Look-ups in named tables: a row name and a column name give one cell, copied from the table.

Vadoz =
|  | Dudi | Niz | Pef | Zuf | Dak | Rusigo | Zeva | Kif |
|---|---|---|---|---|---|---|---|---|
| Sepo | 176 | 142 | 161 | 79 | 79 | 40 | 168 | 66 |
| Kug | 96 | 96 | 198 | 149 | 164 | 164 | 139 | 131 |
| Zeto | 91 | 81 | 61 | 147 | 181 | 71 | 100 | 173 |
| Sepu | 161 | 154 | 158 | 123 | 114 | 128 | 154 | 115 |
| Gerorev | 101 | 98 | 163 | 149 | 166 | 146 | 131 | 143 |
| Bimogim | 124 | 121 | 189 | 140 | 144 | 162 | 148 | 124 |
| Vesol | 173 | 191 | 106 | 151 | 131 | 170 | 140 | 165 |
| Bon | 117 | 108 | 40 | 143 | 169 | 65 | 105 | 175 |

What is the Pef of Gerorev in Vadoz? 163
What is the Kif of Gerorev in Vadoz? 143
What is the Dak of Bon in Vadoz? 169
What is the Niz of Vesol in Vadoz? 191
What is the Dak of Gerorev in Vadoz? 166
What is the Dudi of Zeto in Vadoz? 91
What is the Niz of Bimogim in Vadoz? 121
What is the Niz of Zeto in Vadoz? 81
What is the Rusigo of Bimogim in Vadoz? 162
What is the Zuf of Bimogim in Vadoz? 140
What is the Rusigo of Sepo in Vadoz? 40
What is the Niz of Gerorev in Vadoz? 98
What is the Dudi of Kug in Vadoz? 96
What is the Dak of Bimogim in Vadoz? 144
What is the Dudi of Bimogim in Vadoz? 124

Fer
columns: Teg, Nerot, Sabev, Fel, Sovibi, Lesutis, Bip, Guter
Sev: [0.5, 0.8, 0.6, 0.1, 0.4, 0.3, 0.4, 0.3]
Pel: [0.5, 0.5, 0.4, 0.4, 0.5, 0.4, 0.5, 0.5]
Kuz: [0.5, 0.3, 0.4, 0.6, 0.4, 0.4, 0.5, 0.4]
Zagipe: [0.4, 0.2, 0.3, 0.4, 0.5, 0.4, 0.4, 0.5]
Kuru: [0.6, 0.5, 0.3, 0.3, 0.4, 0.5, 0.4, 0.5]
Gepakag: [0.5, 0.5, 0.3, 0.4, 0.4, 0.6, 0.5, 0.4]
Sori: [0.4, 0.4, 0.5, 0.7, 0.4, 0.4, 0.5, 0.4]
Folekit: [0.6, 0.6, 0.4, 0.4, 0.3, 0.6, 0.5, 0.3]
Basar: [0.5, 0.2, 0.5, 0.4, 0.4, 0.4, 0.5, 0.6]

What is the Sovibi of Pel in Fer?
0.5
What is the Teg of Basar in Fer?
0.5
What is the Bip of Gepakag in Fer?
0.5
What is the Guter of Basar in Fer?
0.6
What is the Sabev of Sev in Fer?
0.6
What is the Teg of Gepakag in Fer?
0.5
What is the Sovibi of Kuru in Fer?
0.4
What is the Bip of Folekit in Fer?
0.5
Row with the largest Guter: Basar

Kag =
|  | Givuba | Roze | Dud | Kasul | Pofetu | Gemamuz | Genar | Lagaz | Zer |
|---|---|---|---|---|---|---|---|---|---|
| Reg | 83 | 208 | 89 | 92 | 95 | 79 | 24 | 235 | 144 |
| Tis | 156 | 1 | 51 | 85 | 91 | 146 | 98 | 11 | 81 |
| Duk | 68 | 131 | 79 | 92 | 93 | 116 | 50 | 6 | 85 |
| Sak | 18 | 177 | 63 | 86 | 90 | 112 | 157 | 18 | 112 |

Duk, Zer -> 85
Reg, Pofetu -> 95
Duk, Roze -> 131
Tis, Kasul -> 85
Duk, Gemamuz -> 116
Duk, Lagaz -> 6
Duk, Dud -> 79
Reg, Dud -> 89
Tis, Gemamuz -> 146
Tis, Pofetu -> 91
Sak, Gemamuz -> 112
Sak, Kasul -> 86
Sak, Dud -> 63
Sak, Givuba -> 18
Sak, Roze -> 177
Reg, Kasul -> 92
Sak, Zer -> 112
Reg, Lagaz -> 235
Tis, Roze -> 1

Sovusev:
,Filile,Lin,Raketu,Fida,Pova,Rab,Dibo
Nepad,-8.414,-2.587,1.865,1.512,1.539,1.790,8.358
Nad,4.129,-2.059,0.586,2.394,-3.028,2.218,-2.656
Duvise,-2.240,-4.469,2.532,2.680,3.006,2.843,-3.362
Ven,7.935,2.622,-3.174,-1.753,-5.007,-0.982,1.358
Farare,-2.216,-0.043,-0.474,0.497,-1.396,0.772,0.016

Rab of Nad: 2.218
Dibo of Nad: -2.656
Filile of Nepad: -8.414
Dibo of Farare: 0.016
Rab of Ven: -0.982
Pova of Nepad: 1.539
Lin of Ven: 2.622
Fida of Ven: -1.753
Filile of Farare: -2.216
Rab of Nepad: 1.790
Rab of Farare: 0.772
Fida of Nad: 2.394

Rivomu =
|  | Nep | Ruliz | Duko | Vur | Lon | Nuv | Kikuzet |
|---|---|---|---|---|---|---|---|
| Dur | 69.3 | 87.4 | 25.8 | 80.7 | 85.3 | 75.6 | 89.6 |
| Zulipe | 29.2 | 89.5 | 63.0 | 32.4 | 60.0 | 28.1 | 59.2 |
| Nuz | 71.2 | 89.3 | 26.3 | 80.4 | 89.6 | 80.6 | 88.3 |
| Kar | 32.6 | 87.1 | 63.6 | 35.2 | 60.6 | 30.8 | 62.6 |
| Nur | 67.7 | 98.0 | 22.2 | 75.6 | 90.9 | 73.2 | 96.0 |
| Sonomi | 35.1 | 92.1 | 58.8 | 36.5 | 61.4 | 31.7 | 61.5 |
| Pup | 31.0 | 90.0 | 60.0 | 37.7 | 64.3 | 31.0 | 65.6 |
| Sofunuk | 34.3 | 92.1 | 57.4 | 32.4 | 65.9 | 32.4 | 58.5 |
| Lokegaf | 34.9 | 93.8 | 60.9 | 36.3 | 61.4 | 32.6 | 62.2 |
| Tuva | 65.3 | 90.5 | 24.1 | 74.2 | 92.3 | 77.5 | 90.3 |
| Pofatag | 68.3 | 94.0 | 25.7 | 77.0 | 89.4 | 74.0 | 93.2 |
| Rara | 67.7 | 98.6 | 23.5 | 78.9 | 91.9 | 74.4 | 91.4 |
| Zunu | 33.7 | 90.5 | 58.0 | 36.2 | 63.1 | 31.0 | 62.6 |

What is the Nep of Pofatag in Rivomu? 68.3
What is the Vur of Lokegaf in Rivomu? 36.3
What is the Vur of Nur in Rivomu? 75.6
What is the Ruliz of Pofatag in Rivomu? 94.0
What is the Ruliz of Kar in Rivomu? 87.1
What is the Lon of Pup in Rivomu? 64.3
What is the Kikuzet of Pup in Rivomu? 65.6
What is the Vur of Pofatag in Rivomu? 77.0
What is the Vur of Sonomi in Rivomu? 36.5
What is the Kikuzet of Zunu in Rivomu? 62.6
What is the Duko of Kar in Rivomu? 63.6
What is the Vur of Zulipe in Rivomu? 32.4
What is the Lon of Pofatag in Rivomu? 89.4
What is the Lon of Sofunuk in Rivomu? 65.9
What is the Duko of Dur in Rivomu? 25.8
What is the Nuv of Sonomi in Rivomu? 31.7
What is the Vur of Sofunuk in Rivomu? 32.4
What is the Vur of Zunu in Rivomu? 36.2
What is the Duko of Nur in Rivomu? 22.2
What is the Kikuzet of Nur in Rivomu? 96.0
Which row has the largest Nep? Nuz

